One vector is turned by the same rotation once a tick. Each row is the vector after some number of ticks, and that number follows the row.
The counts run from 0 to 793.
[-22  18   5 -14 -22 -11 -11  15  10   3 -12  33  10   1 -26  15  -6 -19
  -7 -26  -8  -1  -1  -7   1 -10  -9   0  -1  11   1   6 -15 -14 -20   4
  21   2  15   8   8 -26  12  20  -1  -3 -26  11  -5  13  12  11  -7  -5
 -15  -5  24  -4  22  12 -30  -6  23  -5  -6  -7  -5 -26  -5  10 -15  16
   5   2   1 -21  -7 -11  -3 -12 -19 -17   3  -1  18   3  -2  -2  -1]	583
[-29  20  25 -11 -30   4   8  20  10  -1  -1  21  10 -15  -8  11   1 -23
  16 -17   9  14   3  -5   2  -6  -7  14  -5   3   4  17   5 -14 -25  -2
   9 -10   0 -13   2 -23  12  15  -3 -10 -23  17 -29  16  24  12  18  -6
 -23  16   9  -9  13   4 -27 -15  18  -7   4 -12  -5  -9  -7  -5   4  14
  -1   2  11  -5  -5 -10   4  -5   5  -8  19  18   8   5  -2  -7  -5]	37
[-18  18  20 -18 -16  -7 -14   8  22  10  -3  19  -1  -3 -11  17  -2 -24
   2 -24   3  11  10  -1   3 -15  -7  12 -13   1  15   2   8 -13 -19   5
  13 -10   1   3  22 -24  -2  20   2  -6  -4   4 -13   1  42  24   2   3
 -20  -6  16  -3  14   6 -23 -14  30   1  -1 -18 -11 -13   5   6  -4  20
 -10  13   2  -6   1  -9   4 -12 -10 -26   5   4  17  13   3  -8  -6]	84
[-20  23  15 -19 -19  -6 -16  11  26  14  -1  23  22   3  -8  20  -9 -15
   4 -30  14   7   0  10   2 -11   2  -3   0   9   1   2  10 -30 -12   4
   8  -6  15 -12  12 -21  18  31  11   4 -15   5 -14  15  11  21  -3  15
 -22  -4  12 -17  18   8 -21  -6  26  -7  -1   3   0 -15   1   0  14  12
   9   6   3 -14   8  -6  -6  -1  -1 -17  14   4  -1  18 -10  -7 -11]	183
[-31  19   0  -9 -20  -3   3  14  16   5  -5  23  17   3 -14   7  -8 -14
   2 -27  12   2 -12   9  -7  -4  -8   4  13   7  -9  12  -7 -13  -6   3
  15   7  11  -8  11 -24  22  35   1   1 -26   8 -13  14  12  17 -14  -4
 -20   8  23 -11  21   5 -23 -13  15 -12   4  -3   2 -12   1  -2   7  14
   9 -13  14 -16  -1 -23 -12  -5 -10 -12  17   4  13   8 -17  -2  -7]	269
[-13  11  11 -34 -11   1  -7  10  25  16  -6  16   4   0  -2  22  -6 -14
   5 -18  16  12   8  10   6 -23 -12  10   0  -5   2   0  12 -20 -12   9
  10   0  -6 -16  19 -20  14  36   3  -7 -11   4 -20  -2  25  27   2   0
 -24  -3  16 -13  15   9 -20 -12  25  -7   6  -1   0  -7   3  -7  16  14
  -4   4   3 -15   9 -15   1  -2  -4 -19  11   5   1  19 -21 -20  -5]	760
[-21  17   3 -13 -19 -11   0  11  18   7 -14  21  16   5 -21  15  -4 -17
  -6 -22   2   2  -6   3  -2 -16  -8  -2   2  10  -3   8 -16  -6  -9   5
  18  11  10   5  15 -29  16  34   1  -5 -19  10  -4   4  23  20 -12  -3
 -18  -6  26   0  16   7 -25 -10  21  -5   2  -9  -2 -14  -6   8  -8  19
   3  -2   9 -24   0 -25  -8  -9 -26 -23   7  -2  24   7 -12  -9  -6]	1
[-34  21  12 -12 -26  -1  11  17  12   4   1  23  20   3  -7  13  -6 -11
   2 -24   5   7 -15  13  -6   5   6   2   1   8  -3  16   5 -10 -15  -2
  15   5   6  -9  -2 -24  26  35  -6  -1 -32   8 -13  13  10  11  -2  -4
 -32  10  12 -11  10  11 -22 -13   1  -8  -6   0  -9 -14  -2  -1  12  12
   0  -6  19 -16  -2 -14 -10   3  -6  -5  24   3  14  -4 -22   3  -7]	537
[-25  17  15 -17 -26   7   6  19  20   7  -1  19  23  -3  -7  14  -6 -22
   5 -23  13  14  -7   5  -4  -8  -1   5  -5   5   5  25   3 -14 -19   2
   3  -3   3 -12  -2 -27  20  31   4  -9 -17  13 -25  13  21  17  11   1
 -25  10   8 -14  12   6 -21 -15   7  -8   8  -7  -7  -8  -3  -3  13  14
   2  -4   5 -12  11  -9   0   2   8 -11  23   7   4  10 -18 -17  -6]	532
[-24  13  -4 -17 -13  -5  -3  28  15  -1 -15  28   7 -11 -10  16 -14 -17
   1 -13   2   3  -5  -2   1 -12 -18  16   4   6   5  13 -16 -23 -25   9
  12   8   4   2  15 -17  20  18   0  -6 -18   0 -15  12  15  22   0 -18
 -23 -10  16  -1  15  10 -28 -14  26  -9   1  -2  -4 -17   0   0 -21  29
   2  -9  -9 -18  12 -14  10 -14  -7 -17  -6  -5  12  10 -13  -6  -5]	595
[-21  15   7 -29 -15  -4 -14  25  14  11  -5  30   8  -5  -7   9 -17   1
   7 -11   2   5   7   2   9  -7   4   7   5   8   8 -12  13 -25 -21   3
  15   5   9 -12  11 -12  21  24  -9  -2 -36  -1 -13  18   4  22  -3 -12
 -31  -7   4 -15  14  15 -20  -7  19 -13  -9  10   4 -26   9  -3  -1   4
  -1 -11   3 -19  10  -3  -4  -6   1  -8   2  -5  12   7 -12   4  -1]	442
[-24   7  26 -12 -28  -6   8  22   7   1  -1  12   2 -21  -9  11   0 -21
  12 -17 -11  13   5  -4   6  -8  -9  18 -11   1   8   2   2  -3 -24   2
  16  -2 -11   3   7 -23   6  15 -19 -19 -30   6 -22   4  30  17  18 -13
 -25  11   3  -7   8  11 -22  -8  20   2  -1 -13  -7 -12   4   0  -4   9
 -20   8  18 -14  -1 -12  -2 -15   3  -8  15  16  21  -1  -5  -2   3]	634
[ -7  10   9 -24  -9 -12 -11  22  17  13 -15  12   0  -8 -12  21 -12 -14
   5 -16  -9  11   0  11  11 -19 -16   4  -6   1  15 -11   3  -8 -18   8
  18  11  -1  12  22 -18  10  25  -9  -2 -20  -6  -4  -2  24  31  -2   5
 -21  -7   7   1  11   7 -19 -10  27   1  -1 -10  -5 -17  15   0  -8  14
 -11   9   8 -23  13 -20  -3 -15  -4 -23  -5  -2  16  18  -3  -5  -3]	414
[-39  26  18 -18 -33   7   6   8   9   8   2  25   8  -3  -6   7  -4 -11
   9 -14  10  10   2   6  -6  -2   9   5   6   3   1  12   7  -8 -16  -7
   8  -3   0 -11  10 -21  16  30 -11  -6 -30  21 -20  11  23   6   7 -14
 -33   7   9 -14  16   7 -26 -20   3 -12  -9  -3  -7  -8  -9  -6   9   8
  -7  -6  12 -10 -11 -12  -4   6  -9  -3  28   8  18  -5 -14   1  -5]	290
[-16  17  11 -25 -16   7 -17  13  23   6   6  16   9   0   3  18  -6 -12
   3 -25   8  11  -3   7   0  -4  -7  11  -1   3   7   4  29 -30 -21   9
   9  -2   2 -14   7 -18  17  25   2   0 -23  -4 -27  19  14  19  -1   3
 -33  -2   7 -20  17  11 -17 -21   8  -5  -4   2  -7 -10  14   2  15  16
  -5  -1   2  -9  11  -4   2  -1   7 -16  12   9  -7   6 -22  -7  -7]	191
[-21  14   7 -19 -18  -5  -2  18  21  16 -11  24  19   2 -18   9  -9 -11
   5 -19   9   5  -2  11   8 -16  -5   5  11   4  -7  -7   9 -19 -10   4
  17   7  11  -7  10 -18  15  38   2   4 -29   4 -10   8   9  25  -9   1
 -17   2  18 -11  20   9 -21  -5  23 -10   3   4   3 -17   5  -7  10   8
   6  -5  11 -23  -5 -21 -13  -2  -5 -11  10   0  15  24 -15  -2   1]	764
[-28  12  12  -7 -24 -12   9  34   6  -6  -6  18  11 -17 -13   9 -10 -18
   7 -21 -11  14  -8   2   2  -2  -7   7  -8  11   8  12 -16  -1 -30   7
  12   8   2   7   1 -22  20  14 -17 -16 -33   7 -12  13  24  14   8  -7
 -29   8  -3  -1   3  10 -22 -14  13  -4 -10 -18  -8 -21   4   3 -11  10
 -10   2  16 -20   9 -14  -8 -14   4 -10  10   7  20  -6  -3   3  -1]	53
[  3   5   3 -31 -13 -20  -9  18  16   4  -9  13  11  -3  -8  24  -9  -5
  -6 -20  -8   7   2  10   8 -22 -20   3 -10  -1   3  -6   4  -6 -16  16
  16  18  -2   2  18 -25  17  28 -10 -11 -18 -12  -9  -1  18  24  -6  -2
 -30 -20  10  -7  10  19 -17  -9  17  -5  -5  -3  -2 -15   6   7  -5  19
 -14   2   2 -30  18 -19   0 -13 -12 -20   0   0  15  12 -21 -10  -5]	742
[ -2   5   4 -20 -21 -20  -3  24  14   3  -6  12  16 -10 -12  18  -8 -11
  -7 -18 -16  14   5   4  14 -24  -9  -2 -15   8  10  -5  -6  -7 -17   8
  17  15   7   5   7 -28  19  26  -5 -18 -26  -4  -9   3  12  25   4  -1
 -27 -15  -4  -2   6  20 -13   1  26  -1 -10 -11   1 -29   4  12  -6   7
  -9   6   5 -30  19 -11  -4 -12  -1 -19   1   4  23   3 -18  -8  -2]	729
[-24  19  15 -19  -8   0 -11  17  25   9  -6  15   4  -5  -4  21 -11 -24
   5 -24  13  11   1   3   0  -9  -6  16  -8   1   9   5  18 -23 -21   8
   9  -7   0  -1  22 -23   8  23   7  -1 -10  -2 -22   6  34  30   3   5
 -21  -1   9  -7  17   3 -20 -19  30   0   3  -6  -8 -12  17  -1   6  22
  -5  -1   5  -7  18  -9   2 -13   9 -20   4   2   6  15  -5  -4  -6]	680
[-21  18  10 -14 -21   2  -6  10  18   6  -2  21  18   0 -11  14  -1 -18
   5 -31  15   8  -1   1  -2  -8  -9   0   5   4  -5  12   7 -26 -10   1
  15  -3  11 -13   2 -25  18  29   1  -1 -24  12 -23  17   9  15   1  -1
 -23   6  18 -18  26  12 -28 -10  22 -13   7  -2  -5 -11  -5  -1  17  15
   9  -5   6  -9 -10 -10   0  -2  -4 -11  21   9   1  11 -15 -13  -6]	518
[-21  13  10 -11 -16  -4  -7  30  10  -1  -1  22  -2 -19  -6  11  -8 -15
  12 -17  -3   3   1 -10   4  -6 -13  20   2   5   6  -6  13 -27 -24  11
  20  -4  -3  -5  13 -15  11  15 -12  -7 -37  -8 -24  22  13  23   2 -18
 -21  -4   5 -10  25  15 -24 -16  31  -4  -3   1  -2 -21   9   3  -5  19
  -3 -10   4 -14   3  -5   6 -23   5 -12  -5   7  14   9  -3   3  -4]	106
[-16  23  11 -24 -10  -5 -18  15  21  -1  -1  20  -2  -2   7  25  -9 -15
   9 -23   9   9   8   8  -1  -6 -14   7  -7   3   8  -3  22 -19 -19  16
  11  -3  -1  -2  26 -19  12  20   0  -3 -16  -3 -20  11  29  17  -2   3
 -26 -11   8 -10  16   3 -23 -23  26  -2  -2  -2  -7  -6  13   6   8  27
 -16   3   5  -4   8  -8   4 -15 -11 -19   3   7   3   9  -1  -4 -15]	673
[-25  12   6 -13  -6  -6  -6  28  17  12 -13  19   3 -12  -9   9 -12 -14
   7 -20  -3   6 -10   5   7  -6  -9  19   0   5  11 -11   9 -20 -23  10
  17   1   3   3  18 -16  10  20  -6   3 -25 -10 -15   7  22  29  -2 -10
 -19   0  11  -2  19  10 -21 -12  28   0  -2  -4  -3 -21  24  -2  -5  17
  -1 -11   8 -18   9 -18  -5 -20   5 -15  -7   1  14  15  -1   3  -3]	682
[-18  10  13 -11 -18  -1 -15  21   8  -3  -1  17   1 -17  -9  14  -2 -19
   8 -21   1   9   3 -10   5  -7 -13  26  -8   0   8  -3  15 -28 -24   9
  15  -5  -8  -6  13 -16   1  15  -4 -11 -27  -1 -33  20  19  23   7 -14
 -19   1   5  -7  25  13 -23 -15  33  -4  -4  -2  -4 -17   8   4  -2  17
  -8  -6   3  -4   3  -6   3 -23   7 -11   2  10   9  10  -5  -4  -3]	105
[-39  18  24 -10 -37  -6  16  17  12   6  -3  16   8  -9 -15   2  -2 -13
   6 -14   7  12   8   5   4 -10  12   2  -7  11   2   1  -3  -1 -12 -10
   7  -1  -2  -2  14 -27   8  33  -5 -16 -27  20  -9   3  31  18   4  -6
 -23   6   4  -7   5   8 -23   1  25  -9  -6 -12  -5 -14  -3   2  -2   3
  -7   2  19 -12   1 -11  -7 -10  -9  -9  22  12  32   2   1   2  -8]	631
[-17  10   5 -23 -23 -10  -1  26  19   5  -3  18  22  -6  -8   5 -16  -7
  -2 -11  -7  10  -3   9   8 -10   9  -1 -10  13   8   3   3  -7 -18   5
   7  14  10   0  -1 -20  24  31  -7 -12 -32  -1  -8  12  10  28   1   0
 -35  -9  -7  -8   4  21 -16   2  13  -9 -12   1   2 -30   6   1  -6   0
  -7  -5   5 -27  23  -4  -8 -10   2 -12   7  -6  19   0 -23   4  -1]	462
[-38  22  16 -14 -20   6   8  15  22  -3  -9  19   9  -6  -5   9  -4 -17
   4 -11  24  11  -3   2  -7 -12   0  11  -8   2   6  16   5 -17 -15   0
  -2  -9  -6 -10  12 -20  14  34   9 -13 -14  10 -22   8  31  24   3  -8
 -20  -2   8  -9  14   8 -24 -14  23  -7   1  -8  -5  -6  -7  -2   0  17
  -2  -9  11  -1  14 -10   0  -8  -1 -14  21   4  19   3 -11  -2  -9]	612
